50 stands for zero in the data rows.
Some points:
[64 53 51 70 75 40 71 40 46 55 69 40 75 38 46 38 42 47 53 55 65 35 67 29 65 77 52 43 60 49 28 42 46 46 27 41 40 46 47
 42 64 34 36 49 53 63 59 13 72 52 60]
[37 45 37 35 40 55 56 56 67 58 48 64 51 33 33 50 56 29 60 67 46 49 70 64 58 65 67 22 69 71 43 40 56 55 53 47 62 51 44
 82 34 65 52 59 52 50 44 35 92 56 40]
[47 58 32 59 41 59 49 67 51 85 38 36 57 37 34 71 68 40 40 41 56 46 42 26 67 28 47 51 74 53 60 44 61 41 42 60 54 44 64
 44 77 70 46 77 22 68 42 47 45 43 70]
[56 20 54 56 58 44 30 44 57 56 55 54 74 67 24 51 46 36 31 59 44 71 57 28 42 37 60 41 52 61 55 47 44 57 70 34 64 63 35
 57 46 40 45 49 55 42 13 18 20 31 71]
[55 23 44 34 29 17 52 71 95 40 56 62 60 55 38 47 46 57 31 43 56 43 46 39 57 44 13 37 56 63 47 51 75 41 25 52 42 55 54
 38 21 70 47 55 55 42 73 45 34 63 74]
[36 54 32 63 45 30 63 77 61 72 64 77 59 65 84 57 40 76 61 59 31 55 45 45 47 53 77 52 61 41 78 50 63 19 42 33 64 17 40
 66 45 31 41 37 49 41 49 48 55 24 69]
[47 72 60 47 16 32 40 34 50 47 56 72 72 49 65 54 45 22 69 42 16 49 35 45 77 36 62 48 54 59 17 71 26 57 49 61 44 45 66
 44 40 41 18 87 68 23 53 53 27 23 39]
[11 68 81 64 38  6 55 50 34 58 16 44 66 43 40 22 59 78 55 28 55 52 60 49 55 34 60 56 67 67 17 56 56 22 53 21 61 58 35
 35 34 71 72 39 48 49 31 48 32 42 29]
[43 79 53 67 41 63 77 38 66 99 63 55 60 77 48 24 51 60 62 41 27 18 50 59 32 50 30 42 43 41 65 39 40 54 59 66 67 84 52
 47 28 81 39 50 57 53 43 54 38 37 48]
[42 46 81 59 40 53 87 53 89 69 39 18 44 39 61 64 74 43 37 56 36 61 43 42 53 22 66 55 28 68 50 12 25 44 29 63 39 65 38
 72 44 29 46 31 47 18 70 41 45 60 35]
[33 62 16 47 59 62 55 31 38 26 40 57 69 84 40 58 57 47 51 53 37 47 43 33 25 45 53 45 23 76 26 30 42 22 37 35 10 44 53
 61 47 74 53 50 47 41 53 69 61 21 67]
[50 74 51 82 26 55 67 89 42 61 51 37 55 67 25 76 57 41 32 58 52 53 80 46 35 49 43 29 31 38 46 67 54 48 55 31 49 58 54
 40 45 17 57 74 90 48 52 75 50 60 54]
[52 69 39 50 63 18 34 60 60 44 49 52 39 71 41 49 42 57 50 35 72 56 21 69 42 46 66 44 49 50 72 51  8 19 33 49 55 60 49
 55 55 60 43 69 77 54 37 36 57 78 34]
[38 72 43 30 62 68 58 45 54 63 61 68 46 52 40 47 71 44 50 17 63 65 51 50 47 41 40 97 37 62 54 75 57 63 48 34 44 38 35
 65 42 40 51 56 69 46 60 31 51 63 62]
[48 28 47 43 46 54 46 61 50 40 52 44 47 64 39 49 59 38 56 15 46 33 69 54 43 64 82 64 55 39 43 40 49 64 48 56 51 42 51
 25 50 52 21 33 71 34 41 65 64 58 69]
[72 36 37 66 55 64 53 21 53 43 51 77 57 46 60 54 70 45 37 43 56 33 41 64 56 48 49 49 47 46 40 50 63 43 41 21 67 46 37
 52 71 46 36 49 59 54 41 68 34 80 44]
[59 43 61 57 53 64 39 51 69 36 64 39 44 51 50 52 43 24 68 34 45 53 46 64 59 42 55 51 43 30 43 70 71 40 36 35 46 52 46
 44 53 51 74 41 49 65 43 59 65 37 43]
[62 48 38 40 66 51 52 52 66 48 61 33 67 38 36 56 66 58 87 52 73 57 54 67 45 45 45 46 62 46 55 47 38 74 56 37 44 31 38
 37 66 55 55 40 55 35 52 69 39 46 38]
[51 39 65 42 66 48 35 24 56 49 58 36 64 68 51 92 55 71 73 46 45 63 66 66 63 60 36 65 48 44 54 53 53 39 63 57 65 56 53
 52 50 59 43 50 52 60 53 55 66 61 46]
[61 58 50 41 51 60 44 55 48 34 50 31 45 34 69 75 61 45 56 54 48 63 46 59 33 79 20 67 64 43 47 57 48 42 50 31 57 82 38
 41 57 55 48 43 48 37 38 47 54 40 52]
[42 57 63 22 43 51 46 35 60 49 68 53 43 52 55 68 52 67 55 52 48 46 46 31 47 50 34 36 44 45 58 58 59 68 48 52 42 51 35
 30 70 48 48 30 56 56 16 51 64 49 25]
[67 42 60 53 26 61 30 49 40 57 58 38 58 60 73 53 53 67 58 57 72 58 42 39 66 51 53 50 50 54 59 66 50 68 49 25 43 48 53
 55 40 65 57 40 33 35 34 61 71 71 45]
[38 65 68 58 77 66 58 50 45 22 53 66 47 49 47 59 48 41 64 59 50 48 46 43 77 59 50 49 68 62 77 53 50 60 44 45 53 63 73
 35 46 62 69 34 50 44 40 57 44 56 57]
[51 69 48 49 59 40 30 57 54 45 78 50 51 46 53 55 40 58 37 66 57 53 52 52 70 55 55 70 54 35 51 14 82 55 61 43 33 71 57
 57 50 55 49 55 49 49 44 52 45 55 30]
[76 56 66 45 57 54 56 40 32 52 52 40 10 60 47 41 54 60 54 58 53 59 49 56 78 60 52 30 55 60 66 45 68 53 51 39 46 44 47
 52 56 69 41 58 55 41 48 44 40 28 58]
[64 56 47 49 58 63 53 48 39 42 74 41 45 56 52 34 54 55 53 35 40 83 41 33 35 51 58 31 85 50 44 55 70 34 56 72 33 57 62
 50 49 47 50 47 34 40 55 40 35 76 40]
[52 48 54 36 37 47 70 53 33 45 30 61 37 62 53 47 42 52 75 49 43 63 36 49 52 29 46 43 65 26 41 25 62 72 55 25 38 64 74
 71 66 45 51 56 54 72 55 32 56 65 61]
[46 29 59 49 44 60 59 57  7 30 63 42 55 22 46 60 62 73 57 41 46 34 17 54 40 47 54 37 47 47 60 40 64 47 35 69 41 53 42
 64 36 41 58 65 68 58 42 33 49 40 56]
[26 11 48 69 38 50 57 55 40 56 64 78 16 45 39 41 65 54 59 56 52 67 29 37 63 72 51 53 47 37 45 42 30 45 80 60 28 59 36
 39 66 55 63 56 52 53 71 49 46 46 60]
[59 58 81 55 51 48 56 70 44 37 73 76 37 42 54 66 42 46 42 32 72 61 43 48 33 44 46 36 34 60 28 29 27 55 64 60 60 37 48
 64 34 56 40 46 28 81 50 64 56 35 62]
[46 53 51 78 67 40 46 60 40 41 43 53 34 36 66 57 40 48 81 62 56 44 69 52 34 30 60 46 17 40 47 56 64 55 45 74 38 54 19
 63 44 69 34 70 23 38 48 44 36 69 74]
[51 52 57 39 55 64 62 59 60 46 47 44 67 16 44 30  5 76 35 39 33 66 37 69 51 68 67 49 24 54 47 59 38 59 65 52 55 57 47
 59 79 58 53 62 46 43 43 65 54 63 77]
[67 30 72 66 53 53 53 61 52 45 31 78 42 48 28 63 40 63 34 53 46 47 60 49 19 70 64 64 54 41 51 71 56 67 27 60 45 38 64
 54 63 72 44 64 33 44 62 39 48 45 10]
[54 48 36 43 60 73 40 57 54 46 38 39 40 58 49 43 45 77 41 57 51 49 63 43 69 56 60 66 61 29 29 50 26 64 15 65 51 56 45
 66 39 31 52 62 52 76 42 65 35 41 51]
[73 67 48 45 49 63 43 62 58 48 28 62 47 64 36 41 46 54 54 79 57 41 35 59 58 50 42 65 54 51 19 56 62 43 62 84 66 43 43
 41 62 41 62 32 53 38 47 42 62 56 58]
[43 61 50 55 53 45 46 29 52 36 28 50 59 45 37 36 60 45 25 49 73 55 48 50 64 49 47 39 54 14 61 65 56 57 50 66 47 58 53
 62 46 34 32 31 40 43 68 64 71 42 51]
[42 50 41 68 72 60 29 51 47 49 36 35 35 62 60 45 37 46 28 39 43 38 34 55 55 45 39 46 72 71 52 48 59 74 66 49 51 38 31
 49 50 40 49 46 56 51 74 55 66 45 38]
[51 54 45 41 54 50 43 44 46 55 25 35 63 55 67 40 55 22 46 50 58 47 34 39 50 83 51 45 35 50 60 37 66 61 61 64 65 27 46
 39 41 43 68 59 49 56 56 52 47 60 40]
[65 41 36 31 60 48 67 60 46 46 33 53 58 60 89 39 51 46 36 43 58 30 73 51 58 46 40 49 53 51 67 56 42 48 82 62 33 53 57
 51 58 42 74 50 45 47 53 49 50 47 31]
[53 58 44 36 34 62 35 29 46 45 27 57 51 34 72 54 32 44 31 57 49 50 71 43 40 43 54 46 51 40 77 40 41 39 62 55 55 40 37
 21 45 53 67 40 63 61 76 34 47 57 49]
[40 54 43 52 39 38 34 32 54 33 59 30 33 50 66 39 66 46 34 47 41 30 71 54 34 49 41 49 44 42 57 44 39 54 62 51 72 24 79
 59 61 41 86 49 45 46 64 40 45 47 60]
[40 31 33 28 69 51 40 57 23 60 50 49 43 44 56 47 45 48 43 55 43 48 63 50 50 39 44 40 20 51 51 52 42 46 46 49 89 43 86
 31 47 38 53 38 37 43 69 41 46 45 32]
[54 36 37 52 43 43 29 30 51 65 30 51 26 18 42 38 23 40 69 48 52 38 60 43 32 48 28 60 43 68 65 50 43 34 57 51 44 48 82
 56 38 17 43 37 42 56 48 66 44 42 42]
[42 38 35 36 32 45 65 43 28 50 64 26 43 47 34 46 14 24 40 71 37 38 53 70 51 42 35 74 48 50 48 67 32 42 50 53 55 29 44
 48 43 50 44 30 22 68 43 62 39 57 37]
[44 39 56 44 50 33 42 44 47 61 53 44 58 42 56 25 69 43 39 99 51 54 48 82 27 50 55 74 47 74 54 81 48 58 43 60 42 56 62
 32 51 39 41 52 44 87 55 74 52 43 59]
There is one direction along which these points spread out most. Take the direction at right angles to it along which they spread out most. Go by this last direction. How many in every 100 of the points above lie lower along it than each point below? Round to a whole number. More than half of the points above lie lower than the first one.
[37 45 37 35 40 55 56 56 67 58 48 64 51 33 33 50 56 29 60 67 46 49 70 64 58 65 67 22 69 71 43 40 56 55 53 47 62 51 44
 82 34 65 52 59 52 50 44 35 92 56 40] ~ 53
[11 68 81 64 38  6 55 50 34 58 16 44 66 43 40 22 59 78 55 28 55 52 60 49 55 34 60 56 67 67 17 56 56 22 53 21 61 58 35
 35 34 71 72 39 48 49 31 48 32 42 29] ~ 11
[52 69 39 50 63 18 34 60 60 44 49 52 39 71 41 49 42 57 50 35 72 56 21 69 42 46 66 44 49 50 72 51  8 19 33 49 55 60 49
 55 55 60 43 69 77 54 37 36 57 78 34] ~ 49
[42 50 41 68 72 60 29 51 47 49 36 35 35 62 60 45 37 46 28 39 43 38 34 55 55 45 39 46 72 71 52 48 59 74 66 49 51 38 31
 49 50 40 49 46 56 51 74 55 66 45 38] ~ 42
[73 67 48 45 49 63 43 62 58 48 28 62 47 64 36 41 46 54 54 79 57 41 35 59 58 50 42 65 54 51 19 56 62 43 62 84 66 43 43
 41 62 41 62 32 53 38 47 42 62 56 58] ~ 56
[67 42 60 53 26 61 30 49 40 57 58 38 58 60 73 53 53 67 58 57 72 58 42 39 66 51 53 50 50 54 59 66 50 68 49 25 43 48 53
 55 40 65 57 40 33 35 34 61 71 71 45] ~ 98
[40 54 43 52 39 38 34 32 54 33 59 30 33 50 66 39 66 46 34 47 41 30 71 54 34 49 41 49 44 42 57 44 39 54 62 51 72 24 79
 59 61 41 86 49 45 46 64 40 45 47 60] ~ 18
[51 69 48 49 59 40 30 57 54 45 78 50 51 46 53 55 40 58 37 66 57 53 52 52 70 55 55 70 54 35 51 14 82 55 61 43 33 71 57
 57 50 55 49 55 49 49 44 52 45 55 30] ~ 96
[50 74 51 82 26 55 67 89 42 61 51 37 55 67 25 76 57 41 32 58 52 53 80 46 35 49 43 29 31 38 46 67 54 48 55 31 49 58 54
 40 45 17 57 74 90 48 52 75 50 60 54] ~ 24
[48 28 47 43 46 54 46 61 50 40 52 44 47 64 39 49 59 38 56 15 46 33 69 54 43 64 82 64 55 39 43 40 49 64 48 56 51 42 51
 25 50 52 21 33 71 34 41 65 64 58 69] ~ 62
[64 56 47 49 58 63 53 48 39 42 74 41 45 56 52 34 54 55 53 35 40 83 41 33 35 51 58 31 85 50 44 55 70 34 56 72 33 57 62
 50 49 47 50 47 34 40 55 40 35 76 40] ~ 80
[43 61 50 55 53 45 46 29 52 36 28 50 59 45 37 36 60 45 25 49 73 55 48 50 64 49 47 39 54 14 61 65 56 57 50 66 47 58 53
 62 46 34 32 31 40 43 68 64 71 42 51] ~ 44
